128 stands for zero in the data rows.
The table, row by row:
[114, 132, 147, 150, 111, 122, 124, 114, 147, 132, 116, 193, 120, 147, 84, 129, 137, 125, 156, 135, 122, 124, 122, 128, 154, 122, 164, 116, 146, 105, 125, 130, 114, 122, 159, 101, 128, 126, 122, 108, 125, 130]
[148, 126, 176, 144, 136, 143, 131, 131, 93, 145, 135, 41, 115, 135, 216, 121, 93, 151, 63, 123, 138, 139, 151, 147, 93, 111, 86, 106, 68, 176, 129, 145, 151, 138, 113, 56, 173, 127, 142, 166, 131, 168]
[137, 134, 98, 104, 128, 116, 114, 118, 170, 96, 118, 223, 136, 92, 55, 135, 147, 113, 174, 106, 110, 125, 77, 130, 169, 140, 158, 161, 172, 102, 178, 132, 84, 130, 201, 147, 93, 149, 132, 67, 114, 73]
[136, 132, 149, 139, 101, 143, 126, 155, 102, 66, 93, 114, 146, 115, 150, 138, 140, 152, 138, 148, 130, 120, 119, 131, 128, 141, 127, 126, 120, 146, 141, 142, 85, 148, 130, 103, 136, 133, 129, 85, 161, 131]
[128, 140, 179, 149, 127, 150, 117, 149, 88, 101, 82, 68, 141, 179, 241, 140, 83, 146, 86, 166, 162, 106, 143, 136, 82, 81, 90, 68, 69, 188, 106, 163, 134, 150, 96, 81, 157, 91, 128, 160, 157, 198]
[73, 129, 111, 151, 96, 142, 77, 141, 141, 122, 58, 249, 130, 151, 94, 116, 129, 147, 107, 135, 141, 86, 115, 155, 143, 100, 182, 146, 122, 145, 156, 182, 120, 115, 192, 91, 153, 161, 162, 118, 134, 126]
[114, 127, 95, 141, 86, 86, 132, 92, 82, 144, 165, 80, 138, 78, 114, 107, 172, 112, 127, 125, 130, 145, 145, 140, 144, 159, 121, 135, 121, 110, 125, 104, 132, 129, 97, 144, 90, 173, 124, 91, 118, 79]
[130, 99, 142, 108, 141, 145, 136, 157, 185, 101, 137, 187, 111, 180, 68, 162, 151, 125, 212, 149, 101, 119, 109, 76, 157, 169, 169, 131, 198, 61, 109, 71, 98, 125, 134, 141, 137, 77, 106, 111, 146, 167]
[123, 150, 136, 159, 111, 138, 179, 131, 127, 120, 119, 148, 167, 126, 99, 139, 148, 124, 163, 151, 119, 102, 137, 88, 98, 115, 115, 95, 151, 94, 71, 136, 92, 111, 85, 193, 96, 109, 115, 129, 162, 132]
[90, 143, 176, 187, 70, 128, 122, 125, 81, 159, 104, 167, 109, 155, 85, 104, 147, 137, 144, 137, 130, 139, 178, 153, 148, 98, 196, 134, 122, 142, 111, 141, 157, 127, 127, 80, 154, 151, 128, 129, 137, 138]
[156, 128, 101, 106, 124, 60, 148, 53, 115, 189, 229, 66, 107, 61, 95, 115, 158, 79, 146, 84, 118, 181, 124, 140, 154, 150, 106, 136, 147, 98, 155, 75, 162, 124, 132, 154, 78, 170, 108, 110, 72, 66]
[154, 107, 133, 101, 136, 122, 115, 137, 115, 79, 133, 23, 130, 119, 214, 133, 121, 139, 106, 142, 135, 145, 122, 142, 136, 167, 83, 118, 82, 140, 140, 103, 116, 161, 106, 78, 126, 115, 125, 100, 126, 132]
[137, 114, 139, 150, 94, 140, 170, 134, 136, 145, 158, 142, 141, 108, 83, 155, 184, 133, 165, 118, 112, 105, 106, 73, 96, 167, 118, 119, 192, 85, 124, 123, 92, 106, 141, 169, 144, 151, 142, 116, 164, 141]
[148, 76, 101, 79, 156, 104, 89, 99, 143, 153, 187, 37, 89, 112, 195, 124, 122, 127, 67, 100, 135, 147, 98, 154, 137, 181, 76, 139, 92, 133, 190, 88, 161, 140, 161, 59, 157, 158, 149, 130, 79, 119]
[134, 169, 132, 100, 145, 102, 108, 110, 156, 79, 97, 204, 130, 144, 96, 129, 99, 94, 182, 139, 130, 146, 101, 157, 186, 84, 167, 125, 131, 134, 156, 134, 115, 152, 175, 125, 74, 91, 89, 90, 104, 99]
[75, 187, 155, 210, 11, 98, 128, 92, 54, 124, 84, 189, 171, 108, 97, 127, 173, 120, 174, 155, 162, 97, 130, 136, 124, 77, 170, 81, 136, 143, 130, 194, 100, 130, 153, 135, 102, 188, 124, 79, 166, 110]
[115, 77, 106, 118, 135, 133, 106, 140, 111, 147, 149, 34, 117, 146, 202, 118, 133, 149, 56, 140, 138, 122, 156, 134, 107, 176, 91, 127, 89, 133, 110, 97, 158, 124, 76, 90, 169, 134, 147, 161, 130, 151]
[102, 134, 102, 204, 36, 125, 182, 108, 66, 167, 154, 105, 184, 35, 95, 127, 217, 149, 105, 116, 126, 89, 138, 89, 69, 170, 91, 120, 156, 93, 111, 168, 82, 92, 106, 192, 126, 226, 177, 98, 180, 86]
[82, 177, 94, 128, 123, 97, 74, 95, 119, 113, 54, 223, 137, 143, 114, 95, 87, 106, 114, 142, 161, 135, 136, 205, 179, 45, 181, 135, 75, 175, 145, 180, 154, 143, 160, 115, 69, 133, 106, 113, 88, 78]
[100, 103, 129, 112, 186, 146, 104, 153, 162, 163, 119, 140, 85, 214, 126, 100, 91, 132, 102, 145, 116, 148, 186, 145, 150, 115, 166, 143, 95, 119, 69, 84, 193, 116, 74, 93, 151, 66, 114, 194, 100, 168]
[170, 147, 91, 102, 102, 104, 147, 106, 129, 70, 140, 123, 167, 34, 113, 148, 161, 115, 166, 102, 127, 133, 60, 123, 143, 160, 94, 139, 156, 118, 192, 142, 53, 146, 183, 170, 73, 167, 127, 40, 130, 60]
[101, 104, 145, 154, 132, 165, 137, 156, 177, 171, 122, 227, 105, 181, 52, 138, 142, 143, 150, 131, 108, 95, 132, 87, 117, 131, 176, 137, 181, 89, 100, 126, 131, 89, 143, 140, 181, 114, 148, 168, 149, 175]
[139, 154, 111, 59, 198, 132, 53, 163, 149, 32, 36, 163, 116, 170, 182, 109, 30, 122, 114, 146, 151, 160, 123, 208, 193, 68, 168, 161, 55, 212, 166, 151, 150, 177, 153, 83, 92, 65, 96, 124, 91, 116]
[140, 120, 160, 135, 138, 118, 133, 100, 138, 194, 171, 137, 78, 138, 85, 114, 123, 117, 133, 97, 112, 161, 138, 139, 142, 119, 155, 139, 140, 121, 138, 105, 174, 118, 155, 94, 152, 133, 132, 148, 97, 129]
[141, 117, 118, 95, 166, 153, 137, 155, 192, 83, 109, 175, 145, 146, 115, 152, 122, 133, 154, 148, 109, 105, 92, 95, 134, 149, 112, 120, 152, 86, 114, 115, 74, 123, 136, 144, 115, 77, 123, 111, 141, 142]
[82, 89, 0, 92, 164, 138, 99, 154, 160, 131, 120, 155, 158, 81, 103, 105, 158, 147, 62, 118, 121, 88, 133, 127, 121, 198, 114, 205, 130, 98, 115, 129, 129, 88, 82, 231, 104, 163, 165, 140, 114, 58]
[105, 172, 191, 186, 74, 79, 121, 61, 73, 204, 142, 146, 93, 155, 93, 96, 125, 99, 161, 119, 139, 171, 169, 170, 161, 52, 187, 101, 115, 151, 128, 133, 197, 136, 148, 71, 120, 153, 96, 133, 98, 122]
[147, 119, 79, 98, 163, 133, 145, 138, 125, 125, 151, 56, 151, 88, 181, 138, 115, 128, 82, 114, 140, 116, 119, 110, 81, 150, 58, 133, 116, 139, 125, 132, 123, 121, 92, 190, 120, 130, 137, 159, 127, 121]
[149, 169, 170, 174, 85, 98, 195, 84, 68, 170, 181, 58, 146, 99, 126, 129, 146, 99, 171, 127, 130, 147, 164, 95, 92, 102, 97, 75, 147, 112, 81, 121, 137, 125, 68, 187, 93, 131, 95, 138, 145, 130]
[98, 82, 70, 142, 116, 115, 120, 103, 129, 190, 165, 103, 125, 92, 122, 105, 165, 141, 53, 112, 121, 113, 134, 136, 111, 180, 100, 143, 105, 97, 126, 118, 141, 95, 122, 112, 142, 188, 175, 134, 111, 93]
[102, 129, 135, 159, 81, 131, 129, 141, 104, 130, 117, 167, 135, 132, 81, 133, 172, 136, 167, 135, 126, 114, 135, 111, 136, 140, 170, 140, 164, 115, 118, 132, 118, 121, 126, 142, 140, 151, 135, 110, 159, 127]
[157, 91, 148, 72, 220, 138, 105, 133, 183, 193, 177, 90, 48, 193, 156, 121, 62, 115, 95, 97, 120, 168, 142, 138, 134, 119, 129, 146, 113, 143, 135, 78, 216, 128, 136, 76, 182, 82, 119, 217, 70, 177]
[164, 170, 153, 87, 192, 146, 126, 155, 132, 72, 87, 112, 135, 165, 200, 140, 41, 114, 139, 141, 149, 140, 123, 133, 111, 54, 108, 102, 102, 193, 123, 156, 144, 158, 110, 157, 110, 49, 86, 174, 126, 166]
[166, 141, 146, 137, 124, 89, 181, 72, 75, 231, 246, 9, 102, 86, 123, 125, 146, 85, 148, 78, 125, 179, 161, 101, 90, 122, 90, 119, 164, 125, 115, 87, 199, 118, 79, 185, 120, 156, 102, 176, 102, 125]
[86, 182, 112, 151, 86, 97, 68, 101, 76, 114, 61, 195, 145, 112, 138, 98, 101, 119, 107, 127, 177, 126, 130, 201, 154, 49, 176, 139, 81, 207, 180, 209, 152, 152, 185, 106, 95, 177, 126, 109, 110, 80]
[154, 113, 95, 98, 175, 133, 153, 130, 148, 155, 170, 75, 125, 102, 139, 125, 117, 122, 99, 103, 118, 139, 130, 120, 109, 148, 85, 146, 124, 115, 120, 107, 141, 115, 101, 167, 121, 125, 128, 162, 109, 114]
[138, 129, 127, 112, 186, 167, 146, 165, 168, 119, 110, 144, 132, 154, 134, 131, 87, 135, 112, 135, 115, 119, 139, 109, 105, 110, 113, 133, 125, 123, 89, 132, 124, 115, 95, 163, 132, 75, 128, 173, 135, 155]
[104, 153, 142, 166, 74, 129, 125, 124, 118, 113, 87, 212, 152, 115, 77, 130, 152, 139, 149, 130, 125, 107, 109, 136, 142, 109, 169, 126, 145, 128, 147, 175, 90, 127, 180, 114, 122, 164, 145, 81, 150, 106]
[165, 181, 228, 153, 65, 90, 134, 100, 50, 92, 133, 88, 116, 129, 139, 146, 134, 97, 231, 135, 147, 182, 126, 140, 163, 81, 169, 94, 155, 179, 173, 125, 133, 187, 159, 94, 112, 130, 72, 73, 142, 141]
[168, 139, 181, 119, 144, 130, 137, 113, 130, 144, 161, 88, 96, 136, 141, 127, 105, 115, 143, 105, 123, 166, 125, 141, 138, 105, 124, 119, 126, 146, 150, 108, 153, 147, 152, 87, 139, 113, 115, 138, 107, 149]
[168, 122, 182, 113, 171, 138, 150, 131, 148, 155, 165, 94, 90, 156, 132, 135, 94, 120, 139, 113, 111, 163, 136, 120, 126, 114, 122, 121, 134, 129, 124, 95, 158, 132, 131, 101, 153, 91, 113, 163, 110, 163]
[165, 113, 144, 130, 102, 129, 165, 138, 100, 101, 167, 32, 143, 76, 146, 149, 173, 140, 143, 120, 115, 139, 121, 98, 109, 185, 86, 125, 149, 108, 131, 101, 91, 137, 101, 138, 135, 149, 136, 90, 156, 125]
[119, 120, 82, 113, 121, 114, 120, 127, 127, 127, 141, 145, 129, 97, 86, 130, 160, 117, 150, 118, 123, 130, 125, 118, 145, 159, 149, 166, 168, 111, 137, 112, 126, 123, 123, 181, 110, 147, 126, 108, 121, 93]
[130, 120, 96, 99, 137, 126, 122, 130, 179, 90, 120, 184, 142, 128, 103, 154, 143, 122, 163, 136, 119, 101, 78, 100, 138, 157, 123, 126, 168, 87, 145, 119, 86, 125, 160, 159, 112, 118, 126, 94, 132, 117]
[134, 76, 73, 70, 179, 154, 108, 157, 188, 102, 130, 108, 140, 133, 183, 144, 119, 149, 69, 138, 123, 90, 88, 107, 109, 189, 71, 138, 118, 105, 137, 114, 102, 121, 129, 131, 146, 108, 159, 138, 122, 138]
[138, 179, 177, 150, 83, 95, 131, 103, 60, 105, 122, 114, 130, 121, 121, 128, 128, 98, 205, 131, 150, 168, 145, 142, 152, 76, 168, 112, 147, 172, 145, 137, 146, 164, 122, 144, 97, 127, 81, 99, 131, 122]
[137, 84, 124, 86, 196, 167, 81, 163, 180, 108, 99, 120, 102, 167, 196, 123, 69, 160, 42, 125, 125, 121, 110, 159, 132, 142, 107, 154, 65, 162, 158, 132, 140, 135, 164, 32, 184, 105, 162, 163, 107, 157]
[86, 70, 73, 129, 171, 185, 130, 195, 176, 156, 110, 158, 121, 160, 102, 114, 139, 176, 65, 140, 101, 91, 170, 103, 102, 180, 137, 172, 124, 86, 57, 113, 130, 75, 65, 152, 178, 111, 172, 185, 150, 150]
[104, 104, 126, 140, 154, 189, 138, 194, 183, 77, 58, 190, 166, 180, 143, 149, 116, 176, 98, 179, 116, 56, 116, 90, 92, 144, 112, 104, 118, 101, 73, 156, 60, 104, 106, 126, 158, 78, 158, 136, 182, 185]
[145, 124, 143, 142, 151, 179, 181, 177, 143, 99, 112, 100, 161, 124, 160, 150, 121, 160, 105, 145, 116, 90, 133, 83, 64, 141, 72, 107, 128, 120, 76, 146, 82, 115, 75, 174, 149, 94, 147, 160, 179, 172]
Every row comes from 3 hidden switches, listed from the one that spreads the rows most; 1 means on and 0 means off. The rows also spread widely along 7 other directions, which tell nothing about the switches. In the first row of the table, all of them are off.
Rows drawn again from the table, each followed by whether each switch is on (1) or off (0), in that order:
[130, 99, 142, 108, 141, 145, 136, 157, 185, 101, 137, 187, 111, 180, 68, 162, 151, 125, 212, 149, 101, 119, 109, 76, 157, 169, 169, 131, 198, 61, 109, 71, 98, 125, 134, 141, 137, 77, 106, 111, 146, 167] 1 0 1
[101, 104, 145, 154, 132, 165, 137, 156, 177, 171, 122, 227, 105, 181, 52, 138, 142, 143, 150, 131, 108, 95, 132, 87, 117, 131, 176, 137, 181, 89, 100, 126, 131, 89, 143, 140, 181, 114, 148, 168, 149, 175] 0 1 1
[149, 169, 170, 174, 85, 98, 195, 84, 68, 170, 181, 58, 146, 99, 126, 129, 146, 99, 171, 127, 130, 147, 164, 95, 92, 102, 97, 75, 147, 112, 81, 121, 137, 125, 68, 187, 93, 131, 95, 138, 145, 130] 0 0 0
[168, 122, 182, 113, 171, 138, 150, 131, 148, 155, 165, 94, 90, 156, 132, 135, 94, 120, 139, 113, 111, 163, 136, 120, 126, 114, 122, 121, 134, 129, 124, 95, 158, 132, 131, 101, 153, 91, 113, 163, 110, 163] 0 1 0
[165, 181, 228, 153, 65, 90, 134, 100, 50, 92, 133, 88, 116, 129, 139, 146, 134, 97, 231, 135, 147, 182, 126, 140, 163, 81, 169, 94, 155, 179, 173, 125, 133, 187, 159, 94, 112, 130, 72, 73, 142, 141] 1 1 1
[148, 126, 176, 144, 136, 143, 131, 131, 93, 145, 135, 41, 115, 135, 216, 121, 93, 151, 63, 123, 138, 139, 151, 147, 93, 111, 86, 106, 68, 176, 129, 145, 151, 138, 113, 56, 173, 127, 142, 166, 131, 168] 0 1 0
[102, 129, 135, 159, 81, 131, 129, 141, 104, 130, 117, 167, 135, 132, 81, 133, 172, 136, 167, 135, 126, 114, 135, 111, 136, 140, 170, 140, 164, 115, 118, 132, 118, 121, 126, 142, 140, 151, 135, 110, 159, 127] 1 1 1
[90, 143, 176, 187, 70, 128, 122, 125, 81, 159, 104, 167, 109, 155, 85, 104, 147, 137, 144, 137, 130, 139, 178, 153, 148, 98, 196, 134, 122, 142, 111, 141, 157, 127, 127, 80, 154, 151, 128, 129, 137, 138] 1 1 0
[140, 120, 160, 135, 138, 118, 133, 100, 138, 194, 171, 137, 78, 138, 85, 114, 123, 117, 133, 97, 112, 161, 138, 139, 142, 119, 155, 139, 140, 121, 138, 105, 174, 118, 155, 94, 152, 133, 132, 148, 97, 129] 0 1 0
[138, 179, 177, 150, 83, 95, 131, 103, 60, 105, 122, 114, 130, 121, 121, 128, 128, 98, 205, 131, 150, 168, 145, 142, 152, 76, 168, 112, 147, 172, 145, 137, 146, 164, 122, 144, 97, 127, 81, 99, 131, 122] 1 1 1
[130, 120, 96, 99, 137, 126, 122, 130, 179, 90, 120, 184, 142, 128, 103, 154, 143, 122, 163, 136, 119, 101, 78, 100, 138, 157, 123, 126, 168, 87, 145, 119, 86, 125, 160, 159, 112, 118, 126, 94, 132, 117] 0 0 1
[141, 117, 118, 95, 166, 153, 137, 155, 192, 83, 109, 175, 145, 146, 115, 152, 122, 133, 154, 148, 109, 105, 92, 95, 134, 149, 112, 120, 152, 86, 114, 115, 74, 123, 136, 144, 115, 77, 123, 111, 141, 142] 0 0 0
[102, 134, 102, 204, 36, 125, 182, 108, 66, 167, 154, 105, 184, 35, 95, 127, 217, 149, 105, 116, 126, 89, 138, 89, 69, 170, 91, 120, 156, 93, 111, 168, 82, 92, 106, 192, 126, 226, 177, 98, 180, 86] 0 1 0
[138, 129, 127, 112, 186, 167, 146, 165, 168, 119, 110, 144, 132, 154, 134, 131, 87, 135, 112, 135, 115, 119, 139, 109, 105, 110, 113, 133, 125, 123, 89, 132, 124, 115, 95, 163, 132, 75, 128, 173, 135, 155] 0 1 0
[145, 124, 143, 142, 151, 179, 181, 177, 143, 99, 112, 100, 161, 124, 160, 150, 121, 160, 105, 145, 116, 90, 133, 83, 64, 141, 72, 107, 128, 120, 76, 146, 82, 115, 75, 174, 149, 94, 147, 160, 179, 172] 0 1 0
[136, 132, 149, 139, 101, 143, 126, 155, 102, 66, 93, 114, 146, 115, 150, 138, 140, 152, 138, 148, 130, 120, 119, 131, 128, 141, 127, 126, 120, 146, 141, 142, 85, 148, 130, 103, 136, 133, 129, 85, 161, 131] 1 1 0
[105, 172, 191, 186, 74, 79, 121, 61, 73, 204, 142, 146, 93, 155, 93, 96, 125, 99, 161, 119, 139, 171, 169, 170, 161, 52, 187, 101, 115, 151, 128, 133, 197, 136, 148, 71, 120, 153, 96, 133, 98, 122] 0 0 0
[164, 170, 153, 87, 192, 146, 126, 155, 132, 72, 87, 112, 135, 165, 200, 140, 41, 114, 139, 141, 149, 140, 123, 133, 111, 54, 108, 102, 102, 193, 123, 156, 144, 158, 110, 157, 110, 49, 86, 174, 126, 166] 0 1 1
[75, 187, 155, 210, 11, 98, 128, 92, 54, 124, 84, 189, 171, 108, 97, 127, 173, 120, 174, 155, 162, 97, 130, 136, 124, 77, 170, 81, 136, 143, 130, 194, 100, 130, 153, 135, 102, 188, 124, 79, 166, 110] 0 0 1
[137, 114, 139, 150, 94, 140, 170, 134, 136, 145, 158, 142, 141, 108, 83, 155, 184, 133, 165, 118, 112, 105, 106, 73, 96, 167, 118, 119, 192, 85, 124, 123, 92, 106, 141, 169, 144, 151, 142, 116, 164, 141] 0 1 1
[104, 104, 126, 140, 154, 189, 138, 194, 183, 77, 58, 190, 166, 180, 143, 149, 116, 176, 98, 179, 116, 56, 116, 90, 92, 144, 112, 104, 118, 101, 73, 156, 60, 104, 106, 126, 158, 78, 158, 136, 182, 185] 0 0 0
[100, 103, 129, 112, 186, 146, 104, 153, 162, 163, 119, 140, 85, 214, 126, 100, 91, 132, 102, 145, 116, 148, 186, 145, 150, 115, 166, 143, 95, 119, 69, 84, 193, 116, 74, 93, 151, 66, 114, 194, 100, 168] 1 0 0
[166, 141, 146, 137, 124, 89, 181, 72, 75, 231, 246, 9, 102, 86, 123, 125, 146, 85, 148, 78, 125, 179, 161, 101, 90, 122, 90, 119, 164, 125, 115, 87, 199, 118, 79, 185, 120, 156, 102, 176, 102, 125] 0 1 1
[165, 113, 144, 130, 102, 129, 165, 138, 100, 101, 167, 32, 143, 76, 146, 149, 173, 140, 143, 120, 115, 139, 121, 98, 109, 185, 86, 125, 149, 108, 131, 101, 91, 137, 101, 138, 135, 149, 136, 90, 156, 125] 1 1 0
[82, 177, 94, 128, 123, 97, 74, 95, 119, 113, 54, 223, 137, 143, 114, 95, 87, 106, 114, 142, 161, 135, 136, 205, 179, 45, 181, 135, 75, 175, 145, 180, 154, 143, 160, 115, 69, 133, 106, 113, 88, 78] 0 0 0
[73, 129, 111, 151, 96, 142, 77, 141, 141, 122, 58, 249, 130, 151, 94, 116, 129, 147, 107, 135, 141, 86, 115, 155, 143, 100, 182, 146, 122, 145, 156, 182, 120, 115, 192, 91, 153, 161, 162, 118, 134, 126] 0 1 1
[139, 154, 111, 59, 198, 132, 53, 163, 149, 32, 36, 163, 116, 170, 182, 109, 30, 122, 114, 146, 151, 160, 123, 208, 193, 68, 168, 161, 55, 212, 166, 151, 150, 177, 153, 83, 92, 65, 96, 124, 91, 116] 1 1 0
[148, 76, 101, 79, 156, 104, 89, 99, 143, 153, 187, 37, 89, 112, 195, 124, 122, 127, 67, 100, 135, 147, 98, 154, 137, 181, 76, 139, 92, 133, 190, 88, 161, 140, 161, 59, 157, 158, 149, 130, 79, 119] 0 0 1
[168, 139, 181, 119, 144, 130, 137, 113, 130, 144, 161, 88, 96, 136, 141, 127, 105, 115, 143, 105, 123, 166, 125, 141, 138, 105, 124, 119, 126, 146, 150, 108, 153, 147, 152, 87, 139, 113, 115, 138, 107, 149] 0 1 0
[114, 132, 147, 150, 111, 122, 124, 114, 147, 132, 116, 193, 120, 147, 84, 129, 137, 125, 156, 135, 122, 124, 122, 128, 154, 122, 164, 116, 146, 105, 125, 130, 114, 122, 159, 101, 128, 126, 122, 108, 125, 130] 0 0 0
[119, 120, 82, 113, 121, 114, 120, 127, 127, 127, 141, 145, 129, 97, 86, 130, 160, 117, 150, 118, 123, 130, 125, 118, 145, 159, 149, 166, 168, 111, 137, 112, 126, 123, 123, 181, 110, 147, 126, 108, 121, 93] 1 1 1
[134, 76, 73, 70, 179, 154, 108, 157, 188, 102, 130, 108, 140, 133, 183, 144, 119, 149, 69, 138, 123, 90, 88, 107, 109, 189, 71, 138, 118, 105, 137, 114, 102, 121, 129, 131, 146, 108, 159, 138, 122, 138] 0 0 1
[134, 169, 132, 100, 145, 102, 108, 110, 156, 79, 97, 204, 130, 144, 96, 129, 99, 94, 182, 139, 130, 146, 101, 157, 186, 84, 167, 125, 131, 134, 156, 134, 115, 152, 175, 125, 74, 91, 89, 90, 104, 99] 0 0 0
[86, 70, 73, 129, 171, 185, 130, 195, 176, 156, 110, 158, 121, 160, 102, 114, 139, 176, 65, 140, 101, 91, 170, 103, 102, 180, 137, 172, 124, 86, 57, 113, 130, 75, 65, 152, 178, 111, 172, 185, 150, 150] 1 1 0
[137, 134, 98, 104, 128, 116, 114, 118, 170, 96, 118, 223, 136, 92, 55, 135, 147, 113, 174, 106, 110, 125, 77, 130, 169, 140, 158, 161, 172, 102, 178, 132, 84, 130, 201, 147, 93, 149, 132, 67, 114, 73] 0 1 0
[154, 107, 133, 101, 136, 122, 115, 137, 115, 79, 133, 23, 130, 119, 214, 133, 121, 139, 106, 142, 135, 145, 122, 142, 136, 167, 83, 118, 82, 140, 140, 103, 116, 161, 106, 78, 126, 115, 125, 100, 126, 132] 1 0 0
[86, 182, 112, 151, 86, 97, 68, 101, 76, 114, 61, 195, 145, 112, 138, 98, 101, 119, 107, 127, 177, 126, 130, 201, 154, 49, 176, 139, 81, 207, 180, 209, 152, 152, 185, 106, 95, 177, 126, 109, 110, 80] 0 1 1
[104, 153, 142, 166, 74, 129, 125, 124, 118, 113, 87, 212, 152, 115, 77, 130, 152, 139, 149, 130, 125, 107, 109, 136, 142, 109, 169, 126, 145, 128, 147, 175, 90, 127, 180, 114, 122, 164, 145, 81, 150, 106] 0 1 0
[157, 91, 148, 72, 220, 138, 105, 133, 183, 193, 177, 90, 48, 193, 156, 121, 62, 115, 95, 97, 120, 168, 142, 138, 134, 119, 129, 146, 113, 143, 135, 78, 216, 128, 136, 76, 182, 82, 119, 217, 70, 177] 0 1 1
[115, 77, 106, 118, 135, 133, 106, 140, 111, 147, 149, 34, 117, 146, 202, 118, 133, 149, 56, 140, 138, 122, 156, 134, 107, 176, 91, 127, 89, 133, 110, 97, 158, 124, 76, 90, 169, 134, 147, 161, 130, 151] 1 0 1
[128, 140, 179, 149, 127, 150, 117, 149, 88, 101, 82, 68, 141, 179, 241, 140, 83, 146, 86, 166, 162, 106, 143, 136, 82, 81, 90, 68, 69, 188, 106, 163, 134, 150, 96, 81, 157, 91, 128, 160, 157, 198] 0 0 1
[123, 150, 136, 159, 111, 138, 179, 131, 127, 120, 119, 148, 167, 126, 99, 139, 148, 124, 163, 151, 119, 102, 137, 88, 98, 115, 115, 95, 151, 94, 71, 136, 92, 111, 85, 193, 96, 109, 115, 129, 162, 132] 0 0 0
[170, 147, 91, 102, 102, 104, 147, 106, 129, 70, 140, 123, 167, 34, 113, 148, 161, 115, 166, 102, 127, 133, 60, 123, 143, 160, 94, 139, 156, 118, 192, 142, 53, 146, 183, 170, 73, 167, 127, 40, 130, 60] 0 1 0
[82, 89, 0, 92, 164, 138, 99, 154, 160, 131, 120, 155, 158, 81, 103, 105, 158, 147, 62, 118, 121, 88, 133, 127, 121, 198, 114, 205, 130, 98, 115, 129, 129, 88, 82, 231, 104, 163, 165, 140, 114, 58] 1 1 1
[114, 127, 95, 141, 86, 86, 132, 92, 82, 144, 165, 80, 138, 78, 114, 107, 172, 112, 127, 125, 130, 145, 145, 140, 144, 159, 121, 135, 121, 110, 125, 104, 132, 129, 97, 144, 90, 173, 124, 91, 118, 79] 1 0 0
[137, 84, 124, 86, 196, 167, 81, 163, 180, 108, 99, 120, 102, 167, 196, 123, 69, 160, 42, 125, 125, 121, 110, 159, 132, 142, 107, 154, 65, 162, 158, 132, 140, 135, 164, 32, 184, 105, 162, 163, 107, 157] 0 1 0
[147, 119, 79, 98, 163, 133, 145, 138, 125, 125, 151, 56, 151, 88, 181, 138, 115, 128, 82, 114, 140, 116, 119, 110, 81, 150, 58, 133, 116, 139, 125, 132, 123, 121, 92, 190, 120, 130, 137, 159, 127, 121] 0 1 1
[156, 128, 101, 106, 124, 60, 148, 53, 115, 189, 229, 66, 107, 61, 95, 115, 158, 79, 146, 84, 118, 181, 124, 140, 154, 150, 106, 136, 147, 98, 155, 75, 162, 124, 132, 154, 78, 170, 108, 110, 72, 66] 0 0 0
[154, 113, 95, 98, 175, 133, 153, 130, 148, 155, 170, 75, 125, 102, 139, 125, 117, 122, 99, 103, 118, 139, 130, 120, 109, 148, 85, 146, 124, 115, 120, 107, 141, 115, 101, 167, 121, 125, 128, 162, 109, 114] 0 1 0
[98, 82, 70, 142, 116, 115, 120, 103, 129, 190, 165, 103, 125, 92, 122, 105, 165, 141, 53, 112, 121, 113, 134, 136, 111, 180, 100, 143, 105, 97, 126, 118, 141, 95, 122, 112, 142, 188, 175, 134, 111, 93] 0 0 0
